Each row of this table is followed by its label. One hidden rule gives the labels. It looks at one to three of the table's principal directions, none of them among the few with the most spread.
tensor([-66., 62., 23., 8., -66., 82., -76., -31., 35., -42., 48.,
        -21., 82., 42., -27., -25., 10., 4., -21., 49., -7., -75.,
        35., 44., -17., -33., -25., 49., 27., 50., 73., 41.]) j
tensor([-36., 20., -10., -10., -40., 54., -52., -34., 51., -33., 25.,
        3., 32., 27., -35., -18., -2., -9., 19., -6., -1., -26.,
        15., 34., 1., -24., -31., 19., -8., 53., 11., 32.]) k
tensor([-35., 56., 21., -23., -33., 52., -63., -51., 43., -51., 57.,
        -9., 72., 0., -5., -8., 66., 24., 6., 52., -15., -37.,
        53., 64., -15., -27., -46., 31., -3., 58., 47., 16.]) j
tensor([-83., -23., -36., 59., -98., 46., -68., 22., -21., -62., 18.,
        -4., 31., 25., -42., -27., -54., -31., 4., -14., 30., -79.,
        -27., -23., 23., -23., 34., 49., 10., 50., -10., 42.]) g
tensor([19., 20., 42., -7., 29., -53., -2., -15., -42., -22., -11.,
        -40., 10., -78., 12., -12., 88., 28., 6., 42., -17., 20.,
        12., 14., -4., 20., 37., 3., -18., 10., -15., -31.]) k
tensor([35., -19., -51., -46., 28., 29., 35., -24., 99., 10., 29.,
        54., -19., 35., -35., 32., -10., 10., 25., -44., 11., 38.,
        25., -1., -19., -19., -78., -54., -26., 45., -30., 26.]) k
tensor([26., -56., -57., -22., 22., -40., 37., 6., 24., 25., 4.,
        57., -82., 10., 14., 27., -53., -22., 61., -62., 12., 46.,
        -28., -7., 27., 13., -17., -28., -15., -21., -59., -31.]) h
tensor([13., -6., 0., -1., 19., 4., 37., 14., 10., 48., -20.,
        17., -32., 39., 2., 7., -47., -9., -9., -26., -7., 23.,
        -9., -11., -7., 2., -10., -19., 18., -47., 10., -1.]) g
tensor([-59., -13., -41., 21., -39., 9., -4., 1., 15., -12., 23.,
        2., -12., 10., -51., -21., -24., -14., 39., -16., -7., -24.,
        -7., -24., -10., -6., 35., 11., 13., 43., -53., 20.]) i
tensor([-15., -25., -64., -33., 15., 0., 32., -20., 52., 46., 4.,
        34., -56., 17., -14., -3., -31., -28., 70., -53., -31., 38.,
        -2., -13., -10., 4., -4., -18., -13., -1., -79., 5.]) d
tensor([-26., -18., -61., -28., -31., 57., -43., -37., 77., -34., 48.,
        50., 8., 31., -26., 7., -10., -14., 50., -35., 14., -10.,
        17., 23., 1., -24., -65., 0., -27., 59., -25., 32.]) k
tensor([-11., -43., -56., -7., 5., -8., 19., -4., 20., 11., -1.,
        29., -45., -7., -20., -1., -15., -19., 53., -50., -5., 28.,
        -15., -22., 1., 8., 4., -18., -20., 12., -81., 3.]) k
tensor([31., 68., 93., -2., 39., -6., -4., -4., -59., -14., 8.,
        -51., 87., -59., 60., 12., 127., 67., -86., 114., -16., -15.,
        55., 24., -40., 7., -8., 10., 11., -28., 91., -21.]) d
tensor([77., 32., 59., -15., 79., -39., 89., 22., -26., 72., -32.,
        -24., 5., -17., 58., 34., 38., 38., -75., 44., -22., 40.,
        17., -8., -23., 20., -9., -37., 20., -69., 50., -33.]) d
tensor([11., 17., 29., 1., -5., 5., -41., 7., -38., -32., 11.,
        -5., 38., -7., 42., 10., 28., 19., -36., 45., 20., -26.,
        20., 7., -2., -9., -9., 21., -1., -27., 67., -6.]) g
tensor([3., 17., 33., 1., 24., 8., 0., -6., -18., 6., -17.,
        -10., 11., -12., -1., -12., 42., 18., -15., 15., -17., 19.,
        19., 5., -29., 3., -3., -7., 1., -31., 16., 1.]) i
tensor([2., -11., -15., -11., -13., 0., -16., 1., 6., 2., -7.,
        16., -19., 21., 19., 3., -42., -21., 19., -23., 5., 3.,
        -10., 10., 26., -9., -8., 11., -10., -18., 6., -4.]) k
tensor([-21., -48., -18., 44., -33., -25., -21., 39., -58., -12., -21.,
        9., -40., 4., 6., -9., -68., -35., 12., -33., 31., -18.,
        -55., -28., 38., 14., 48., 22., 9., -33., -18., -14.]) k
tensor([13., -32., -10., 27., -19., -41., 21., 44., -30., 4., -19.,
        1., -39., 15., 7., 11., -79., -20., -5., -26., 27., -8.,
        -44., -25., 45., 1., 36., 3., 10., -16., -2., -17.]) h
tensor([-15., 1., -31., -5., -26., 48., -5., -5., 58., -21., 24.,
        15., 22., 42., -55., 2., -23., 6., -1., -16., 12., -17.,
        24., -17., -20., -37., -28., -15., -7., 56., -2., 51.]) g
tensor([-57., -7., -49., -1., -40., 78., -56., -38., 59., -42., 32.,
        17., 35., 14., -67., -25., 19., -14., 33., -25., 5., -26.,
        14., 4., -24., -17., -32., 7., -21., 81., -45., 58.]) j
tensor([-9., -47., -32., 31., -24., -4., 9., 43., -24., 8., 7.,
        40., -36., 38., 22., 23., -80., -21., -2., -31., 32., -17.,
        -36., -25., 24., 2., -1., 3., 22., -42., 6., -13.]) j
tensor([10., -27., 9., 33., -7., -20., 13., 44., -53., 25., -30.,
        7., -29., 19., 39., 12., -64., -23., -27., -18., 21., -6.,
        -46., -14., 34., 16., 17., 9., 23., -66., 24., -25.]) g
tensor([45., 8., 51., 7., 26., -54., 18., 29., -75., 22., -48.,
        -34., -4., -33., 67., 8., 4., 4., -42., 26., -1., 12.,
        -18., -4., 28., 18., 36., 10., 0., -67., 39., -39.]) k
tensor([19., -6., -16., -17., 18., 1., 34., -3., 36., 16., 4.,
        16., -13., 12., -15., 14., -6., 8., 6., -18., -4., 23.,
        10., -7., -10., -7., -22., -29., -7., 13., -17., 7.]) f
tensor([-78., -70., -127., 2., -73., 84., -63., -22., 90.,
        -27., 44., 80., -38., 77., -75., -16., -104., -70.,
        90., -104., 35., -30., -32., -16., 12., -18., -40.,
        9., -14., 66., -84., 61.]) e
tensor([-12., 38., 26., -31., -14., 26., -72., -40., 9., -37., 29.,
        8., 32., 5., 35., -5., 39., 10., 18., 34., -7., -13.,
        38., 63., 1., -18., -40., 34., -10., -12., 62., -9.]) g
tensor([-24., 39., 22., 1., -19., 31., -31., -12., 4., -15., 6.,
        -29., 47., 8., -15., -20., 21., 8., -22., 35., -11., -30.,
        26., 5., -21., -17., 7., 20., 8., 18., 35., 27.]) f
tensor([-19., -7., -60., -22., -24., 47., 14., -20., 109., 1., 30.,
        34., -17., 68., -83., -2., -64., -13., 42., -54., 1., 3.,
        14., -8., -13., -38., -36., -27., -6., 73., -37., 51.]) h
tensor([-36., 50., 0., -27., -11., 32., 9., -41., 71., 3., 39.,
        -9., 26., 18., -40., -13., 32., 22., 27., 22., -49., -2.,
        52., 31., -36., -28., -19., -1., 9., 52., -3., 22.]) i
tensor([9., 14., -3., -26., 12., 14., -6., -21., 29., 2., 18.,
        10., 11., 5., 9., 8., 21., 8., 5., 10., -6., 5.,
        24., 16., -12., -6., -31., -4., -7., 5., 13., 3.]) h
tensor([12., -27., -5., 5., 10., -17., -6., 5., -20., 3., -16.,
        15., -29., -10., 18., 3., -13., -17., 14., -24., 15., 15.,
        -30., 5., 22., 21., 0., -1., -6., -25., -13., -22.]) e
tensor([7., 76., 123., 18., 33., 4., -27., -10., -86., -18., -47.,
        -85., 86., -71., 16., -38., 127., 55., -80., 95., -37., 1.,
        46., 19., -49., 7., 35., 18., 2., -38., 71., 0.]) j
tensor([-5., -1., -35., -19., -15., 30., -14., -19., 53., -25., 54.,
        29., 22., 15., -8., 22., 9., 8., 10., 5., 18., -22.,
        20., 13., -5., -13., -49., -5., -6., 53., 1., 14.]) j
tensor([21., -17., -1., 4., 12., -32., 37., 21., -9., 20., -25.,
        3., -37., 6., 0., 7., -37., -4., 4., -25., 0., 25.,
        -17., -16., 15., 1., 18., -17., 0., -21., -15., -13.]) g
tensor([-4., 18., 7., -4., 16., -5., 31., -6., 15., 24., 7.,
        -11., 0., -2., -14., -2., 16., 11., -2., 14., -22., 6.,
        11., -2., -22., 7., 8., -11., 17., 8., -9., -2.]) j
tensor([-37., 75., 57., -10., -9., 41., -33., -36., 6., 11., 1.,
        -41., 53., 9., 5., -34., 46., 11., -16., 52., -50., -18.,
        39., 50., -28., -10., -2., 35., 22., -12., 58., 10.]) h
tensor([55., -65., -15., 8., 25., -60., 37., 37., -42., 32., -39.,
        36., -74., -9., 63., 35., -62., -30., 9., -56., 30., 41.,
        -67., -2., 65., 34., -6., -15., -10., -68., -21., -57.]) e
tensor([-20., 15., 6., 4., 8., -13., 17., -15., 7., -7., 5.,
        -28., 7., -34., -47., -23., 50., 17., 16., 14., -26., 8.,
        15., -8., -28., 5., 33., -9., 0., 44., -45., 8.]) h
tensor([15., -23., -11., 2., 2., -9., 1., 8., -1., -13., 22.,
        30., -12., 0., 22., 27., -5., 5., 1., -5., 26., 0.,
        -10., 9., 14., 7., -29., -7., 1., -7., 8., -21.]) h
tensor([4., 7., 48., 50., 12., -73., 34., 42., -98., -15., -11.,
        -58., 16., -77., 12., -3., 61., 35., -46., 65., 0., -19.,
        -12., -37., -6., 30., 87., 7., 25., -3., -6., -35.]) i
tensor([-9., -25., -25., -1., 7., 9., -3., -19., 29., -12., -4.,
        15., -22., -12., -53., -16., 13., -8., 38., -41., 2., 25.,
        -10., -2., -9., 8., -7., -20., -19., 38., -62., 14.]) j
tensor([56., 78., 83., -53., 58., -3., -8., -42., -4., 19., -1.,
        -37., 61., -38., 80., 14., 106., 39., -50., 84., -31., 16.,
        50., 67., -15., 10., -45., 8., -5., -34., 91., -32.]) f
tensor([12., -20., -48., -47., 3., 20., -24., -36., 61., -20., 34.,
        52., -13., 11., 10., 21., 4., -7., 54., -32., 10., 21.,
        18., 30., 10., -13., -66., -10., -39., 25., -22., 2.]) k
tensor([23., 23., 63., 7., 11., -29., -35., 16., -80., -10., -23.,
        -24., 15., -21., 70., 0., 22., 11., -40., 50., 8., -9.,
        1., 15., 13., 9., 21., 30., 7., -78., 80., -35.]) k
tensor([29., -4., 15., 0., 16., -27., 17., 16., -27., 7., -3.,
        3., -6., -11., 41., 22., 3., 10., -20., 14., 8., 6.,
        -5., 2., 13., 8., -4., -3., 3., -32., 23., -27.]) d
tensor([-16., -22., -58., -11., -20., 4., 2., 1., 32., -8., 47.,
        34., -12., 19., 3., 22., -28., -8., 29., -9., 14., -20.,
        4., -13., 3., -8., -15., 1., 2., 28., -23., 3.]) i
tensor([41., 41., 57., -11., 34., -2., 22., 11., -24., 33., -37.,
        -33., 28., 4., 35., 5., 18., 21., -62., 37., -17., 12.,
        23., -2., -16., -7., 0., -6., 5., -51., 65., 1.]) e
tensor([38., -125., -86., 25., 5., -70., 45., 60., -26.,
        -2., -4., 78., -112., 3., 11., 47., -102., -34.,
        46., -94., 71., 30., -79., -59., 58., 27., 9.,
        -38., -15., -24., -84., -39.]) g
tensor([-28., -27., 6., 43., -37., -32., -48., 11., -63., -54., -15.,
        -23., -4., -51., -10., -27., 9., -18., 20., -5., 22., -23.,
        -44., 1., 40., 20., 57., 33., -9., 23., -34., -17.]) j
tensor([-30., -9., -33., 0., -20., 46., -23., -10., 37., -22., 16.,
        20., 8., 29., -54., -13., -9., -1., 18., -21., 7., -9.,
        19., -20., -29., -25., -14., -7., -10., 33., -20., 45.]) e
tensor([44., 16., 58., 9., 39., -52., 15., 21., -75., 2., -33.,
        -40., 14., -55., 44., 5., 55., 28., -48., 49., 1., 11.,
        2., -11., -2., 21., 37., 0., -2., -43., 32., -31.]) e
tensor([-16., -40., -43., 22., -13., -16., 29., 17., 5., 12., -20.,
        1., -38., -1., -44., -12., -48., -28., 26., -50., 4., 6.,
        -38., -40., 14., 9., 41., -12., -4., 30., -77., 13.]) k
tensor([21., -73., -40., 42., 11., -87., 86., 70., -62., 42., -34.,
        7., -78., -23., 20., 24., -72., -23., 3., -43., 18., 18.,
        -70., -71., 40., 35., 71., -21., 13., -34., -75., -40.]) i
tensor([-2., -57., -44., 25., -49., -28., -33., 41., -34., -36., 11.,
        33., -38., 23., 26., 19., -96., -35., 16., -32., 61., -36.,
        -51., -24., 62., -3., 20., 24., 0., -10., 4., -17.]) d
tensor([27., 36., 59., 0., 34., -66., 9., 14., -75., -5., 6.,
        -39., 18., -57., 60., 10., 72., 42., -34., 86., -10., -6.,
        25., -2., -15., 18., 45., 14., 17., -44., 49., -48.]) i
tensor([-69., 17., 17., 43., -54., 28., -49., 8., -33., -13., -1.,
        -22., 17., 23., -18., -39., -29., -21., -5., 13., -6., -50.,
        -15., 4., 0., -3., 41., 47., 36., -13., 25., 14.]) h
tensor([33., -47., -24., 7., 32., -36., 64., 28., -18., 41., -21.,
        25., -46., -14., 31., 30., -19., -8., 0., -36., 4., 36.,
        -32., -24., 16., 25., -5., -31., -4., -35., -45., -28.]) f
tensor([3., -74., -91., 8., -12., 4., 37., 20., 57., 1., 4.,
        47., -56., 33., -71., 13., -84., -30., 39., -89., 39., 13.,
        -39., -57., 13., -5., -6., -44., -18., 60., -92., 33.]) e
tensor([14., 34., 48., 13., 6., 9., 3., 12., -17., -10., -5.,
        -30., 42., 2., -8., 0., 26., 31., -58., 44., 5., -17.,
        22., -7., -23., -12., 4., -4., 15., -1., 56., 13.]) g
tensor([94., 11., 68., -6., 107., -51., 94., 24., -49., 73., -61.,
        -25., -11., -47., 46., 26., 64., 39., -76., 26., -15., 67.,
        0., -19., -29., 43., -1., -55., 7., -81., 21., -37.]) j
tensor([4., -7., -2., 8., 21., -16., 30., 14., -18., 37., -9.,
        -2., -19., -2., 13., 3., -9., -6., -11., 2., -5., 5.,
        -15., -21., -10., 23., 19., -7., 21., -31., -10., -12.]) d
tensor([26., 36., 48., -4., 31., -36., 56., 11., -17., 52., -43.,
        -45., -7., -7., 12., -8., -3., 9., -29., 19., -39., 25.,
        2., -3., -1., 5., 39., -7., 16., -33., 17., -15.]) h
tensor([42., 45., 46., -40., 14., 28., -45., -21., 15., -14., 12.,
        5., 43., 26., 54., 20., 19., 20., -38., 42., 14., -8.,
        39., 49., 0., -21., -64., 11., -7., -33., 111., -4.]) e
tensor([-12., -18., -44., -24., -34., 27., -55., -20., 36., -30., 29.,
        39., -6., 30., 14., 7., -39., -27., 42., -27., 23., -17.,
        -2., 23., 30., -17., -38., 20., -22., 16., 4., 8.]) g
tensor([-30., -1., -48., -20., -16., 21., 3., -24., 58., -3., 49.,
        25., -1., 17., -21., 7., 0., -1., 42., -7., -13., -8.,
        22., 6., -15., -13., -24., -4., 0., 46., -34., 14.]) i
tensor([32., -33., -31., -20., 10., -29., -8., 0., 3., -28., 30.,
        37., -21., -17., 30., 34., 5., 4., 24., -7., 35., 7.,
        -4., 2., 22., 6., -26., -10., -22., 9., -11., -26.]) h
tensor([-26., -9., -42., -2., -36., 59., -27., -12., 65., -19., 3.,
        13., 9., 50., -75., -19., -51., -22., 16., -46., 16., -16.,
        1., -18., -6., -32., -17., -7., -15., 62., -22., 63.]) j
tensor([-27., 12., 17., 32., -29., 28., -18., 17., -25., 1., -6.,
        -18., 30., 19., 3., -10., -21., -10., -40., 16., 6., -41.,
        -13., -5., 2., -1., 11., 23., 27., -11., 37., 13.]) f
tensor([36., -38., -48., -39., 20., 11., 13., -21., 73., -12., 29.,
        68., -35., 22., -12., 36., -12., 4., 44., -53., 24., 42.,
        9., 18., 7., -12., -80., -44., -34., 26., -29., 0.]) e
tensor([1., -88., -110., -29., -11., -28., 17., -4., 57.,
        4., 32., 95., -103., 27., 7., 34., -89., -44.,
        112., -101., 22., 40., -38., 3., 51., 3., -38.,
        -21., -30., 7., -95., -27.]) j
tensor([-16., 70., 84., 23., 7., 16., 0., 3., -39., 19., -30.,
        -68., 54., -4., -8., -34., 43., 25., -66., 64., -37., -18.,
        25., 6., -39., -2., 37., 19., 36., -30., 66., 12.]) g
tensor([12., -16., -8., 4., 19., -10., 25., 17., -12., 24., 1.,
        17., -19., 7., 18., 16., -11., 2., -10., -2., 7., 7.,
        -6., -19., -10., 13., -4., -13., 14., -35., 2., -12.]) d
Which label does each new row get?
tensor([-48., 0., 6., 33., -33., -37., -20., 0., -48., -32., -3.,
        -44., 5., -60., -17., -35., 33., -8., 29., 18., -17., -24.,
        -21., -2., 19., 17., 77., 35., 0., 40., -52., -15.]): d
tensor([-9., 102., 104., -6., 17., 11., -18., -32., -33., 2., -20.,
        -91., 90., -48., 15., -38., 117., 42., -58., 100., -61., -14.,
        54., 42., -39., -2., 28., 31., 13., -1., 69., 3.]): g
tensor([56., -43., -12., -3., 36., -69., 32., 30., -47., 11., -19.,
        13., -43., -37., 52., 31., -10., -4., -2., -10., 29., 25.,
        -32., -27., 32., 28., 18., -16., -16., -35., -20., -43.]): g
tensor([-7., 29., 24., -8., -4., -13., -17., -11., -16., -6., -4.,
        -28., 14., -16., 12., -15., 22., 5., 3., 29., -20., -7.,
        16., 13., 0., -4., 25., 21., -1., -4., 16., -7.]): h
tensor([23., -59., -29., 21., 20., -41., 52., 34., -21., 32., -36.,
        19., -64., -8., -3., 11., -50., -24., 13., -58., 16., 34.,
        -54., -36., 26., 28., 23., -28., -3., -24., -61., -20.]): e
tensor([-6., 21., 12., 3., -6., -2., 0., -1., -5., -24., 21.,
        -20., 37., -21., -4., 3., 45., 27., -17., 40., -5., -19.,
        27., -3., -16., -10., 8., 4., 1., 32., 10., 6.]): j
tensor([29., 52., 58., -32., 8., 0., -49., -19., -19., -27., 18.,
        -11., 46., -6., 69., 14., 48., 29., -29., 67., 2., -13.,
        43., 53., 4., -15., -34., 27., -5., -36., 104., -24.]): h
tensor([17., -13., 7., 3., 10., -61., 14., 15., -45., -5., -11.,
        -11., -26., -40., 31., 6., 9., 4., 14., 9., 0., 13.,
        -13., -7., 23., 14., 39., 5., -8., -19., -17., -37.]): d
tensor([17., 18., 13., -14., 31., 3., 34., -12., 23., 25., -13.,
        -13., 5., -6., -19., -3., 27., 14., -10., 2., -22., 25.,
        17., -1., -24., 1., -7., -24., -3., 9., -10., 10.]): k
tensor([-21., -56., -83., 8., -22., -2., 15., 11., 32., -2., 22.,
        34., -41., 16., -41., 6., -57., -30., 45., -53., 23., -8.,
        -30., -44., 10., 3., 11., -14., -6., 47., -81., 18.]): d
tensor([-22., 10., 34., 49., -37., 6., -33., 35., -65., -25., -19.,
        -38., 37., 1., 0., -18., -17., -3., -54., 31., 22., -52.,
        -18., -23., 8., -3., 47., 33., 22., -13., 46., 12.]): k
tensor([-67., -40., -72., 30., -64., 57., -24., 3., 44., -21., 19.,
        28., -7., 45., -72., -18., -67., -39., 35., -61., 17., -34.,
        -26., -25., 5., -17., -3., 7., 2., 63., -61., 51.]): k
tensor([-2., -41., -62., -6., -20., 25., -2., 4., 40., -22., 23.,
        43., -9., 23., -19., 21., -32., -9., 22., -42., 28., -3.,
        -2., -19., 8., -20., -36., -17., -24., 38., -34., 25.]): k
tensor([-5., -7., -4., 8., 3., -24., 38., 4., 2., 18., -20.,
        -16., -22., -16., -23., -10., -7., -6., 17., -21., -21., 19.,
        -15., -9., 8., 6., 30., -10., -1., 17., -48., -4.]): f
tensor([7., -11., -7., -8., 26., -26., 25., -3., -7., 25., -9.,
        5., -32., -18., 11., 0., 9., -4., 22., -10., -16., 27.,
        -7., -5., -5., 19., 12., -10., -1., -22., -32., -19.]): h
tensor([-11., 69., 69., -8., 8., -6., -21., -29., -21., -6., -7.,
        -59., 47., -36., 8., -30., 77., 25., -17., 66., -42., -7.,
        34., 39., -19., 1., 27., 26., 9., 2., 40., -9.]): h
tensor([51., -70., -77., -34., 49., -43., 90., 5., 66., 43., 4.,
        69., -99., 11., -20., 42., -49., -9., 65., -88., 7., 78.,
        -21., -25., 11., 11., -35., -72., -26., 9., -99., -19.]): h
tensor([-67., 14., -8., 41., -74., 61., -62., 19., -15., -47., 42.,
        -6., 61., 42., -20., -12., -24., 0., -35., 37., 25., -88.,
        14., -21., -17., -30., 9., 43., 32., 23., 54., 43.]): i
tensor([-46., -50., -96., -8., -36., 31., -20., -12., 61., -14., 43.,
        60., -40., 38., -42., 1., -57., -35., 75., -61., 16., -9.,
        -10., -19., 1., -11., -20., -4., -11., 44., -72., 26.]): d
tensor([24., 20., 46., -15., 34., -38., -18., -14., -47., -7., -10.,
        -18., 3., -51., 50., -3., 67., 18., 0., 40., -11., 19.,
        11., 29., 0., 22., 10., 12., -8., -41., 25., -42.]): k
tensor([-18., -33., -90., -35., -30., 61., 3., -26., 120., 6., 32.,
        66., -29., 75., -51., 13., -81., -32., 62., -84., 7., 11.,
        3., 6., 9., -36., -72., -24., -24., 60., -50., 46.]): g
tensor([14., 27., 29., -4., 20., 18., 15., 1., 5., 16., 0.,
        -7., 23., 14., 2., 6., 21., 24., -38., 26., -9., 3.,
        26., 0., -31., -7., -19., -12., 14., -20., 42., 8.]): f
tensor([2., 22., 37., 12., -16., -34., -26., 13., -50., -24., 15.,
        -23., 18., -18., 46., 6., 9., 12., -21., 53., 11., -33.,
        0., 17., 22., 4., 27., 34., 18., -20., 57., -34.]): i
tensor([-8., 3., -23., -14., -15., 24., 0., -13., 53., 6., 11.,
        13., -6., 37., -29., -2., -38., -13., 18., -25., -1., -1.,
        3., 7., 3., -17., -20., -5., -2., 30., -7., 21.]): f
tensor([-56., 25., -19., -9., -32., 68., -51., -41., 44., -14., 38.,
        5., 44., 17., -18., -19., 26., -11., 17., 11., -16., -34.,
        22., 30., -22., -8., -33., 26., 4., 40., 1., 32.]): h
tensor([-54., -16., -19., 45., -74., -4., -45., 25., -29., -55., 38.,
        -2., 9., 10., -12., -6., -44., -13., 8., 12., 33., -68.,
        -24., -9., 30., -10., 37., 42., 24., 34., 8., -1.]): i
tensor([48., -62., -65., -37., 39., -15., 53., 5., 55., 41., 6.,
        83., -85., 39., 15., 46., -66., -17., 48., -79., 19., 62.,
        -18., -8., 15., 5., -62., -52., -18., -33., -43., -19.]): g
tensor([-16., 14., -1., -14., -15., 33., -31., -21., 24., 5., 1.,
        6., 8., 26., 5., -11., -17., -19., 12., -9., -10., -6.,
        3., 29., 7., -8., -23., 18., -1., -6., 19., 10.]): k
tensor([-16., 18., 28., 21., -9., -2., 1., -1., -19., -15., -18.,
        -39., 26., -29., -29., -23., 36., 12., -13., 15., -18., -4.,
        4., 0., -6., -2., 32., 6., -2., 28., -13., 11.]): e
tensor([-44., -11., -13., 36., -43., 8., -21., 6., -8., -39., 9.,
        -16., 14., -11., -49., -23., -2., -6., 10., -5., 8., -31.,
        -15., -14., 4., -4., 34., 15., 4., 55., -33., 19.]): g
tensor([-26., 21., 2., 2., -28., 50., -42., -13., 18., -45., 38.,
        3., 55., 13., -18., -1., 33., 22., -17., 31., 10., -36.,
        38., 8., -26., -28., -29., 11., -1., 37., 34., 32.]): f
tensor([23., 1., 2., -29., 30., -3., 3., -14., 3., 19., -1.,
        19., -10., -5., 44., 15., 19., 2., 8., 0., -10., 27.,
        12., 19., -2., 7., -31., -6., -12., -40., 11., -18.]): g
tensor([-20., -6., 7., 41., -49., 1., -29., 32., -31., -34., 0.,
        -15., 14., 18., -15., -7., -50., -10., -26., 6., 34., -49.,
        -25., -18., 25., -11., 33., 25., 17., 15., 30., 11.]): f
tensor([24., 37., 36., -31., 25., 13., -19., -22., 9., -3., 19.,
        4., 29., 2., 37., 14., 47., 27., -20., 43., -5., 4.,
        39., 37., -20., -6., -43., 2., 1., -26., 65., -12.]): h
tensor([13., 60., 88., 20., 52., -34., 49., -1., -58., 39., -37.,
        -85., 44., -74., 9., -24., 108., 38., -65., 77., -50., 10.,
        12., 1., -39., 39., 56., -2., 28., -14., 12., -20.]): h
tensor([-10., 11., 27., 26., -15., -32., -2., 23., -44., -30., 1.,
        -30., 11., -21., -11., -9., 13., 22., -15., 35., 3., -19.,
        7., -19., -4., -8., 51., 11., 12., 6., 14., -6.]): d
